One vector is turned by the same rotation once a step. Each row is the vector after some number of steps, and that number follows the row.
The counts run from 0 to 182.
[-.02 -.36 -.06 .15 -.01 -.06 .20 .10 -.26 -.02 .18 -.43 -.03 .09 -.12 .00 -.06 -.08 .10 .22 .00 -.09 -.18 -.29 .05 -.35 .06 -.21 .06 -.16 -.12 -.10 -.44 .09 -.01 -.02 .03 -.07 -.01]
116
[.11 -.40 .06 -.14 -.11 .04 .11 .11 -.11 .28 -.01 -.03 .26 -.33 -.17 -.05 -.20 .26 -.26 .23 .22 -.04 -.13 .25 -.13 -.22 -.12 -.33 -.01 -.14 .12 .06 -.17 .08 -.26 -.22 .10 -.15 .01]
174
[-.22 .29 .12 -.19 .15 .03 -.19 .09 .11 -.03 .19 .04 .14 -.19 -.01 -.26 .05 .05 -.17 .43 .25 -.21 -.06 .20 .20 .19 -.04 -.10 .19 -.03 .17 .11 -.18 -.26 .03 .22 -.02 .43 -.08]
33
[-.17 -.02 .20 -.21 -.10 .46 -.14 -.02 .09 -.05 .00 -.04 -.22 -.46 -.27 -.18 -.14 -.02 .00 -.05 -.09 -.08 .11 .02 -.15 .22 .14 -.35 .08 .03 -.10 .03 -.19 -.08 -.29 -.16 -.13 -.04 -.03]
53
[-.19 .14 .03 -.13 .14 .10 -.19 -.03 -.30 .12 .02 .17 .02 -.05 -.25 -.38 -.10 -.10 -.20 .15 -.15 .07 .00 .12 .09 .07 .07 -.37 .16 .11 .03 -.12 -.08 -.34 .08 .22 -.12 .40 .28]
139
[.28 .11 .08 .25 -.14 -.11 .09 .03 .06 -.07 .04 -.28 -.01 .38 -.05 .07 .36 .34 .02 .08 .14 -.20 .00 -.08 .04 .24 -.08 -.07 -.10 -.33 .16 .35 -.13 .03 -.08 -.05 .30 -.11 -.14]
95
[.16 .32 -.06 .17 .02 -.01 .04 .23 -.12 -.02 -.23 -.08 -.01 .22 -.06 -.06 -.12 -.07 .06 -.17 .04 .04 .06 -.12 .14 .30 -.36 -.21 .23 .31 .13 .07 -.49 -.23 .20 .10 -.15 .24 .03]
132
[.07 .12 .13 -.22 .00 .16 -.20 -.03 -.11 -.01 -.22 .30 .02 -.19 -.06 -.13 -.11 .15 -.21 .11 -.05 -.06 .11 .35 -.13 .21 -.14 -.44 .12 -.04 .20 .21 .06 -.21 -.29 -.08 .11 .12 .25]
170
[.26 -.03 -.03 .06 -.10 -.07 -.22 .06 -.13 .18 -.32 .16 -.07 .26 -.09 .09 -.15 .22 .21 -.19 .03 .14 .06 .33 .02 .32 -.21 -.44 -.15 -.02 -.06 .02 -.09 .25 -.30 -.13 .25 -.15 .17]
75
[.10 .24 -.13 .19 -.13 -.02 .05 .18 -.23 .07 -.27 -.08 .06 .35 .10 .04 -.19 -.09 .02 -.16 -.05 .06 .01 .01 .10 .13 -.33 -.29 .14 .26 .19 .05 -.39 -.16 .26 .05 .03 .31 .11]
133
[-.06 .36 .27 -.23 .07 .15 -.22 .14 .27 -.16 .09 .01 .07 -.28 -.12 -.05 .21 .11 -.02 .16 .20 -.18 .14 .22 .02 .38 -.09 -.09 -.08 -.14 .08 .23 .00 -.02 -.25 .07 .21 .03 -.07]
63
[-.16 .09 -.05 .07 -.24 -.06 .10 .14 -.08 -.21 .22 -.34 -.16 .50 .09 -.02 .09 .10 .14 .11 .00 -.10 -.06 -.27 .07 .11 -.10 .02 -.03 -.25 .29 .22 -.21 -.13 .25 .05 .11 .31 .03]
124
[.25 .39 .02 .24 .17 -.15 -.21 .11 -.21 .06 -.29 .14 .01 .37 -.06 -.05 .37 .13 .01 -.27 -.08 -.09 .10 -.06 .20 .19 -.26 -.28 .09 .05 -.25 -.05 -.19 .05 .00 -.03 -.04 .10 -.03]
102
[.09 .04 .05 .18 -.11 -.16 .06 .09 -.04 .17 .13 -.12 .25 .22 -.16 .00 .55 .38 -.20 -.04 .01 -.16 .07 -.12 .16 -.11 -.06 -.10 -.09 -.13 -.04 -.04 -.03 .16 .31 .01 .11 .05 -.38]
98
[.02 .20 .20 -.17 .12 -.04 -.35 .23 -.04 .16 -.16 .33 .14 -.14 -.21 -.04 .19 .26 .00 -.35 .07 .00 .17 .17 .07 .21 -.31 -.23 -.18 .14 -.28 -.11 .09 .21 -.08 -.06 .02 -.03 -.10]
72
[-.13 -.01 .00 .06 -.27 -.07 .14 .20 .00 -.06 .28 -.44 .00 .43 -.04 .02 .11 .15 .08 .11 .07 -.04 -.05 -.26 .03 .09 -.02 .05 -.09 -.23 .34 .12 -.24 -.12 .37 .13 .05 .21 -.08]
125
[-.22 .20 .13 -.19 .17 .01 -.11 .15 .16 -.08 .26 .01 .30 -.24 -.08 -.19 -.05 -.03 -.19 .46 .17 -.10 -.05 .16 .17 .04 .05 -.08 .08 -.01 .15 .03 -.25 -.17 .11 .33 .03 .36 -.12]
32
[-.16 .18 -.04 -.19 -.01 .13 -.44 .10 -.02 .13 -.13 .26 -.14 -.02 -.09 -.13 -.31 .07 .16 -.16 .08 .10 -.04 .28 .11 .32 -.22 -.24 -.03 .23 -.10 -.08 -.22 .03 -.10 .02 -.21 .23 .22]
44
[.24 -.15 -.14 .31 .07 -.20 .10 -.04 -.30 .27 -.11 -.05 .18 .50 -.19 .09 -.02 .05 -.04 .06 -.12 .18 -.10 .07 .19 -.01 .05 -.38 -.08 -.03 -.01 -.02 -.24 .10 .09 .22 .20 -.06 .05]
106
[-.07 -.14 .06 -.22 -.13 -.05 -.28 .21 .08 -.13 -.04 .04 -.17 .17 .09 .12 -.10 .33 .27 .08 .12 -.14 -.13 .20 -.05 .17 -.21 -.09 -.12 -.24 .02 .20 -.07 .31 -.28 -.32 .20 .00 .21]
181
[-.16 .02 .11 -.16 -.25 .42 -.09 .07 -.02 -.16 -.13 -.11 -.17 -.32 .12 -.04 -.22 -.05 .13 -.11 -.08 -.19 .22 .08 -.20 .02 -.19 -.33 .10 -.02 .07 .21 -.25 .01 -.27 -.37 .09 .07 .11]
55
[-.25 .15 .19 -.05 .25 .02 -.22 .23 -.06 -.39 .28 -.15 -.10 .13 -.18 -.14 .23 -.18 .23 .22 -.09 -.17 -.08 -.36 .27 -.01 .05 .01 .04 -.12 -.18 -.11 -.29 -.01 -.02 .19 -.05 .23 .03]
120
[.19 .09 -.07 .07 .10 -.22 -.04 .13 -.30 .01 -.04 -.04 -.13 .33 -.03 -.22 .13 .32 -.10 .12 .21 -.18 -.25 -.19 .09 .15 -.35 -.05 .26 -.13 .14 .09 -.27 -.11 -.01 -.08 -.25 .16 .23]
7
[-.01 .11 .08 -.25 .13 .19 -.02 .08 -.31 -.01 -.04 .03 -.11 .00 -.25 -.24 -.20 -.02 -.15 .10 -.03 .11 .04 -.16 -.13 .25 -.14 -.27 .17 -.02 .18 .05 -.16 -.34 -.09 .12 -.18 .14 .53]
141
[.03 -.29 -.13 .00 -.04 -.26 .10 .34 -.24 .17 .18 -.17 .08 .29 -.18 .04 -.02 .24 -.05 .02 .15 .07 -.31 -.27 .10 -.15 -.23 -.02 .03 -.02 .01 -.17 -.35 .12 .31 .03 -.29 .07 .02]
10
[-.30 .01 .08 -.07 .10 -.08 -.31 .18 -.11 -.07 .05 .21 -.17 .28 -.21 -.08 .00 .01 .17 -.04 -.21 .12 -.15 -.13 .27 .15 -.07 -.08 .04 .14 -.20 -.27 -.25 .06 .17 .10 -.34 .44 .12]
14
[.10 .15 .06 -.16 -.27 -.01 -.03 .16 .05 .09 -.04 -.06 .12 .04 .04 .00 .11 .45 -.10 -.05 .30 -.18 .16 .22 -.15 .21 -.30 -.13 -.16 -.20 .27 .34 .03 .02 -.01 -.26 .31 .03 -.02]
66
[-.09 .01 .27 .13 .18 .00 -.17 .09 .19 -.24 .16 -.11 .05 -.09 -.12 -.01 .42 -.04 .17 .25 -.06 -.28 .00 -.01 .26 -.07 .14 -.14 -.03 -.18 -.30 -.06 -.14 .15 -.26 .07 .34 -.09 -.33]
90
[-.17 .08 .20 -.19 -.21 .15 -.11 .14 .34 .06 .01 -.10 -.12 -.31 -.26 -.13 .11 .17 -.08 -.04 .09 -.05 .00 .09 .12 .38 -.06 -.03 .06 .26 .06 -.03 -.09 -.18 .09 .00 -.26 .28 -.41]
158
[.16 .19 .12 -.14 .14 .00 -.34 .19 -.01 .08 -.23 .29 .04 .00 -.22 .07 .12 .19 .10 -.30 .09 .11 .18 .13 .00 .41 -.36 -.31 -.14 .10 -.25 -.01 -.02 .20 -.18 -.05 .05 -.11 .08]
73
[-.07 -.18 .29 .11 .05 .02 -.06 .21 .12 -.16 .21 -.15 .19 -.08 -.20 .07 .28 -.03 .15 .15 -.11 -.19 .04 -.11 .19 -.22 .14 -.12 -.15 -.26 -.25 -.06 -.11 .22 -.18 .00 .36 -.15 -.32]
89
[-.35 -.02 .16 .00 .16 .00 -.16 .20 -.13 -.28 .29 -.11 -.06 .05 -.13 -.18 .20 -.11 .18 .15 -.13 -.15 -.07 -.29 .27 -.27 .11 -.02 .03 -.12 -.26 -.23 -.23 .05 .09 .10 .01 .25 -.01]
119
[-.16 -.24 .03 -.21 -.26 -.07 -.23 .21 .08 -.11 .10 .01 -.04 .21 -.03 .27 -.13 .34 .28 .07 .09 .00 -.09 .11 -.09 .18 -.12 -.04 -.22 -.30 .05 .19 -.06 .38 -.15 -.24 .25 -.08 .11]
182
[-.06 -.07 .18 -.21 .16 .08 -.37 .23 .08 -.18 -.06 .18 -.08 -.27 -.04 .01 -.04 .13 .22 .17 .17 -.11 -.17 .15 .02 .21 -.28 -.11 -.01 -.08 -.23 .06 -.22 .22 -.48 -.21 .06 -.08 .13]
179
[-.17 .17 .00 .13 -.11 -.01 .02 .06 .03 .13 .12 -.25 -.04 .09 -.17 -.32 .29 .14 -.18 .01 .06 -.16 .01 -.13 .32 -.02 .00 -.06 .08 .13 .04 -.12 -.21 -.18 .42 .13 -.22 .38 -.42]
128
[-.19 .17 .14 -.12 -.01 .34 .03 .15 -.11 -.29 -.03 .03 .01 -.14 .01 -.02 -.07 -.24 .03 -.02 -.29 -.16 .17 -.30 -.11 .04 -.14 -.27 .30 .05 .08 .12 -.39 -.17 .08 -.12 -.22 .33 .11]
25
[-.12 .38 .03 -.29 .02 .08 -.17 .18 -.08 .00 .13 .10 .05 .02 .01 -.21 -.03 .27 -.20 .14 .23 -.15 .04 .02 -.07 .31 -.32 .01 .14 -.11 .25 .23 -.10 -.22 .08 .01 -.13 .39 .23]
35
[-.28 -.32 .07 -.01 -.18 .25 .17 -.04 .02 .05 .15 -.23 .04 .01 -.32 -.10 -.12 -.12 -.14 .15 -.28 .08 -.06 -.16 .03 .00 .28 -.25 .06 .07 .06 -.09 -.28 -.15 .26 .14 -.24 .18 -.22]
21
